In the rows, zero is written as 128.
One hidden turn or mirror swaps the rows below in pairs. Which row is each named row swapped with?
z_357: [110 118  94 119 137 133 103 142  96 137 156 142 145 100 134 140 113 127
 133 135 125  91]
z_754: [147 108 139 138 121 103 106 162 125 109 117 100 104 105 139 102 116 120
 107 119 152 113]
z_417: [118 129 147 142 108 126 149 149 145 116  98 108 123 156 143 135 111 123
 118 106 118 125]
z_59: [151 124 121 136 118 130 176 113 108 122 134 125 116 154 160 118 122 124
 135 116 119 125]
z_330: [130 141 119 131 132  93 138 142 115 141 144 130 116 127 120 160 113 138
 120 125 103  77]
z_634: [123 119 120 121 128 130 124 138 146 154 119 141  95 126 101 138 106 178
 112 105 139 123]
z_909: [132 132 114 114 113 134  86 127 127 125 126 125 123 152  98 116 100 128
 116 116 122 145]
z_246: [117  79 142 126 137 141 116 131 132 152 133 127 115 114 149 115 148 115
 124 110 158 150]
z_701: [119 127 110 106 108 132 137 116 135 161 159 144 144 133 141 130 113 161
 116 154 137 110]
z_90: [116 122 113 148 145 117 114 128  96  94 143 130 156 146 149 121 137 104
 122 116 114 116]
z_957: [151 129 123 120 151 111 124 112 113 147 162 131 123 130 144 143 134 104
 153 119 174 121]
z_419: [129 123 135 117 131 132 127 129 147 149 127 154  96 140  93 132 103 166
 122 110 136 119]
z_756: [121 109  98 135 134 125 120 157 130 157 119 138  94 124 117 135 130 179
 130 107 163 125]
z_173: [113 116 115 150 144 122 108 130 101  98 139 135 144 152 143 122 145  97
 119 120 114 109]
z_412: [140 145 105 134 142 116 113 133 102 143 159 138 114 131 131 142 124 159
 136 138 148  69]
z_767: [118 125 150 133 115 134 136 157 144 113  91 107 113 144 143 131 103 126
 120 109 117 122]
z_404: [111 117 115 111  93 128 138 120 137 153 154 135 144 136 145 122 124 159
 113 158 137 117]
z_809: [109  96 141 113 153 147 111 144 138 137 124 150 135 125 121 112 123 116
 119  92 153 144]
z_642: [146 107 137 157 120 126 139 149 112 139 125 117 102 128 150 148 139 127
  79 142 126 116]
z_610: [132 138 124 134 126 100 136 143 117 137 141 130 113 129 114 159 107 131
 117 126  99  76]
z_781: [141 115 102 125 130 146 108 115  98 138 168 129 123 137 138 122 146 163
 131 151 151 106]
z_733: [149 116 139 136 123 119 152 149 114 136 127 121 102 130 136 153 131 124
  86 130 104 102]
z_358: [152 113 137 134 116 100 101 157 131 107 118 100 112 111 139 100 113 129
 109 122 155 119]
z_194: [138 137 104 123 143 129 119 123  95 137 164 141 126 140 128 137 123 162
 140 143 156  82]
z_100: [132 135 138 105 133 136 133 114 148 156 134 160 110 138 101 132 102 148
 120 124 148 123]
z_480: [113 126 101 133 113 108 138 134 127 128 138 104 130 127 171 118 105 136
 152 100 108 140]
z_851: [136 117 147 125 115 129 123 161 137 109 100 105 107 119 132 114  94 122
 114 105 123 117]
z_83: [108 119 110 144 115  84  88 148 137 131 134 125 115 106 139 123 109 133
 150 114 161 102]
z_12: [134 108 131 135 100 100 117 130 147 133 135 116 130 137 140 109 150 145
 111 155 175 126]
z_616: [ 99 122  96 137 111 109 136 138 132 125 131 111 130 125 166 122 113 135
 151 100 107 138]
z_161: [109 131 126 114 157 132 119 154 132 136 116 150 119 130  95 116 105 122
 122  96 157 130]
z_97: [120 135 113 108 103 127 142 121 139 156 157 148 142 136 145 122 115 155
 116 157 140 111]
z_208: [149 127 103 122 141 113 103 135 107 152 165 124 120 115 152 138 114 108
 158 112 163 118]
z_507: [149 116 115 118 112 151 109 109 114 132 136 130 132 165 114 117 128 138
 101 130 122 146]
z_765: [116 117 115 144 146 117 117 121 100  99 143 133 155 145 140 119 139  97
 125 128 114 113]
z_671: [116  80 142 119 133 138 113 138 140 146 129 128 130 113 142 109 141 108
 116 102 157 145]
z_807: [108  76 137 130 131 141 114 132 137 147 130 137 123 120 141 119 143 102
 123 103 156 142]
z_342: [110 115 106 159 122 109 137 151 133 144 116 121 130 144 135 152 159 167
 133 112 161 129]
z_86: [126 115 104 122 131 135 121 147 123 119 127 119  86 130 133 108  87 127
 130 102  98 113]
z_865: [105  92 151 112 138 145 114 137 139 143 125 134 125 120 127 116 135 117
 116  95 154 149]
z_462: [141 142 152 116 130 119 143 104 146 137 138 157 117 153 109 136 117 119
 130 114 147 130]
z_760: [ 99 130  97 151 126 101 113 157 122 129 142 109 127 109 180 128 117 146
 143 119 140 125]
z_882: [108 119 115 161 127 113 114 161 117 131 135 106 118 109 188 137 125 144
 127 138 152 115]
z_434: [137 142 109 135 143 101 126 141 107 138 154 130 114 125 131 157 117 154
 134 121 129  67]
z_843: [160 143 130 129 147 129 152 131 114 127 128 145 120 151 119 115 109 146
 122 121 179 102]
z_428: [121  82 125 138 117 114 104 129 139 144 144 122 113 103 161 107 146 119
 133 108 168 120]
z_107: [117 125 126 146 138 114 113 123 104  89 136 130 149 154 140 130 142 106
 125 123 109 114]
z_137: [126 105 104 132 135 125 125 153 131 153 114 134  96 121 108 136 126 181
 123 108 159 123]
z_608: [118 127 114 147 151 123 105 126  93  98 150 133 154 129 150 134 140 110
 126 124 118 104]
z_799: [113  78 139 117 137 137 116 132 128 145 126 139 127 119 138 105 146 108
 122 108 160 146]
z_768: [108 128 141 124 111 127 152 156 137 119  97 108 121 160 142 140 118 133
 124 105 119 125]
z_970: [137 133 107 133 145 110 119 135 107 142 168 142 114 128 133 147 121 163
 142 135 139  74]
z_378: [164 140 131 141 146 125 164 131 116 118 125 139 119 150 132 111 117 133
 125 121 174 105]
z_425: [134 123 117 111 112 146  98 102 116 129 130 131 128 156 105 116 125 139
 111 136 124 144]
z_21: [129 117 119 168 128 119 120 155 117 136 129 110 117 100 176 141 132 140
 111 149 155 114]
z_127: [118 119 116 141 126 119 126 119 121  86 134 123 119 161 136 107 121 110
 119 101 100 116]
z_638: [111 119 117 137 153 127  99 134  93 117 157 142 163 124 144 127 128 112
 124 124 120  98]
z_620: [125 110 114 161 122 120 119 160 115 134 134 106 115 114 189 135 138 144
 115 139 157 117]
z_362: [159 137 127 133 138 137 158 133 115 123 131 140 123 149 122 110 108 147
 126 127 180 103]
z_771: [122 124 128 111 126 137 133 125 149 153 130 153  99 140  98 142  96 160
 120 112 142 124]
z_690: [155 127 126 127 138 105 125 116 119 154 166 133 138 143 147 143 138 107
 142 115 175 124]
z_598: [113 119 118 149 115 115 148 149 137 139 111 116 135 162 148 158 156 146
 137 109 146 125]

z_12 is swapped with z_59
z_882 is swapped with z_767
z_107 is swapped with z_246
z_598 is swapped with z_642
z_608 is swapped with z_865
z_412 is swapped with z_771
z_843 is swapped with z_701
z_428 is swapped with z_127

One hidden turn or mirror swaps the rows below in pairs. Which row is each named row swapped with?
z_304: [138 156 103 153 115 126  99 114 150 107 131 108 131 131 119 108 109 126
 145 130 142 115 126]
z_853: [154 125 126 128 172 138 157 152 127 127 116 135 106 128 131 126 157  91
 139 111  96 140 118]
z_102: [134 146 161 112 148 132 128 153 102 132 106 118 144 149 140 115 119 146
 128 144 112 156 160]
z_946: [149 128 159 141 140 116 120 132 100 130 140 118 111 158 114 119 126 119
 164 137 143 113 149]
z_322: [130 135 155 139 163 144 120 116 127 129 139 123 158 137 123 119  99 105
 140 117 131  99 178]
z_615: [ 99 134 125 130 122 153 140 145 102 127 118 117 158 143 114 126  97 134
 130 152 134 143 147]
z_632: [126 129 119 114 175 143 141 140 143 112 109 128 129 125 119 115  85  95
 109 122 144 109 104]
z_67: [149 123 124 105 162  96 132 129 137 111  95 147 111 116 135 125  98 120
 109 121 119 137 110]
z_856: [144 118 144 163 151 136 156 111 139 125 136 113 131 156 113  90 105 108
 138 119 131 104 162]
z_784: [127 141 113 149 137  87 119 116 153  98 146 140 146 150 138  86 105 106
 143 115 137 131 114]
z_28: [128 157 143 134 133  85 124 137 139 102 140 137 149 150 136  81 114 122
 150 136 109 141 105]
z_487: [146 121 118 129 173 153 159 146 126 131 111 146 113 125 134 129 143  92
 142 101 103 132 110]
z_547: [152 140 136 113 140  99 122 130 140 121 139 132 153 107 142 119 151 140
 137 155 118 112 108]
z_661: [111 149 123 124 117 142 142 151 118 139 130 131 167 117 154 107 148 104
 147 148 134 147 144]
z_864: [149 122 128 144 125 130 155  94 141 144 135 118 126 153 112  87 108 117
 119 127 137 128 160]
z_7: [151 119 134 125 177 125 165 144 118 119 109 130 113 144 121 127 154  98
 144 117  90 134 127]
z_413: [148 121 134 154 158 133 136 103 159 148 135 139 127 157 128 125 142 116
 112 144  96 153 137]
z_691: [124 133 103 154 136  94 124 117 152 103 148 143 153 146 144  96  97 105
 142 121 130 128 110]
z_494: [114 147 125 108 115 124 138 146 112 128 128 131 161 108 146 102 156 113
 140 145 130 153 144]
z_335: [142 146 134 155 168 146 135 132 138 146 151 126 148 169 125 114 112 129
 168 110 144 136 152]
z_262: [140 125 108 139 166 147 160 143 140 130 115 154 123 113 130 128 126  76
 142 106 109 129 110]
z_416: [120 146 125 108 118 108 136 136 113 125 126 137 147 106 143 103 168 109
 137 140 127 156 141]
z_999: [108 142 130 114 115 129 138 139 115 123 129 138 159 107 155 102 157 111
 138 143 132 157 135]
z_746: [103 126 109 137 121 150 134 135  94 128 132 117 153 133 129 123  99 139
 129 144 143 153 141]
z_585: [102 125  99 139 127 117 132 115 139 112 151 141 148 139 147  97  82  99
 135 117 140 136 123]
z_249: [145 135 172 155 172 146 139 147 127 119 125 119 108 142 133 113 129 138
 131 111 119 101 143]
z_925: [126 149 126 110 125 102 117 135 115 121 125 132 135 112 136 107 166 112
 127 148 142 160 131]
z_305: [134 110 167 142 150 127 143 138 107  99 128 134 117 159 122 119 107 114
 166 120 122 113 156]
z_531: [151 122 115 129 172 147 160 149 131 128 114 143 109 122 128 126 139  86
 133 107  98 137 112]
z_415: [116 146 128 101 126 136 108 139 137 109 113 127 109 141 154 139 127 126
 112 117 155 148 129]
z_655: [102 125 149 107 146 111 160 128 114 108 110 168 133 118 140 109 116 121
 125 107  96 131 138]
z_543: [138 126 102 139 161 157 159 149 144 130 121 153 124 116 127 118 116  77
 144 108 119 127 110]
z_639: [141 126 140 143 170 136 132 112 140 151 117 147 131 150 111 114 152 115
 116 130  84 149 144]
z_720: [111 149 113 126 112 150 151 150 121 134 133 133 171 122 149 103 133 103
 150 143 137 143 143]
z_341: [163 135 120 144 171 115 145 131 143 149 124 144 130 170 121 126 134 140
 134  99 144 146 143]
z_399: [113 114 171 116 146 129 155 146 107  94 116 147 119 145 128 127 106 113
 137 104 109 121 146]
z_185: [159 147 119 147 128 132 105 141 148  99 124 104 140 129 108  96 110 128
 151 120 118 101 123]
z_522: [123 145 169 122 147 136 134 146 116 141 112 125 147 149 134 137 105 140
 129 134 118 139 173]
z_498: [101 128 117 126 128 143 141 152  98 123 121 118 146 138 118 127  93 142
 124 149 135 142 150]
z_429: [134 139 123 147 170 167 134 149 132 125 148 120 150 154 130 124  97 119
 165  99 144 129 144]
z_595: [146 145 142 122 151 102 106 128 140 126 137 141 164 113 129 113 144 134
 154 139 112  95 123]
z_23: [124 120 108 148 129 127 107 110 160 115 141 110 123 133 142 141  89 111
 129 141 121 124 124]
z_217: [142 142 105 113 112 113 128 126 134 146 126 127 133 119 132 123 156 148
 117 147 123 143 122]
z_973: [134 149 133 116 150 154 122 165 132 126 120 128 113 131 165 138 139 145
 114 120 133 154 123]
z_873: [155 123 150 124 172 132 144 147 129 126 117 148 145 122 106  92 147 110
 118 124  85 126 125]
z_317: [148 141 131 160 162 132 139 132 132 139 148 124 135 179 123 117 118 134
 170 106 143 136 150]
z_470: [105 150 119 135 112 103 124  91 141 105 114 134 120 124 140 114 126 142
 114 125 126 132 134]
z_489: [122 141 120 108 180 143 142 141 135 104 110 123 125 126 120 110  82 100
 105 121 137 119 115]
z_455: [122 127 121 118 188 151 144 136 135 106 114 121 135 123 126 102  88  97
 124 106 131 114 109]
z_492: [138 132 118 136 144 102 118 101 162  80 107 115 126 154 124 114 131  96
 126 123 133 139 136]
z_215: [152 132 160 127 174 132 154 144 137 122 120 139 136 126 107  92 143 108
 120 117  80 124 131]
z_599: [127 147 112 120 131 121  98 107 149  95 113 123 113 150 149 121 123 110
 125 125 163 142 135]
z_675: [144 140 109 103 124 123 137 121 135 147 124 128 139 122 131 119 157 147
 122 154 115 149 114]
z_361: [133 132 128 118 150 101 118 132 153 109 105 140 117 120 145 139  87 111
 101 125 118 124 109]
z_320: [123 141 104 147 134 100 122 114 151  96 143 142 151 148 138  93  96  97
 148 120 137 139 115]
z_592: [145 135 128 154 165 142 139 142 129 143 149 126 141 175 127 114 110 122
 171 110 151 131 150]

z_784 is swapped with z_317
z_946 is swapped with z_492
z_429 is swapped with z_585
z_999 is swapped with z_487
z_413 is swapped with z_595
z_415 is swapped with z_399
z_691 is swapped with z_335

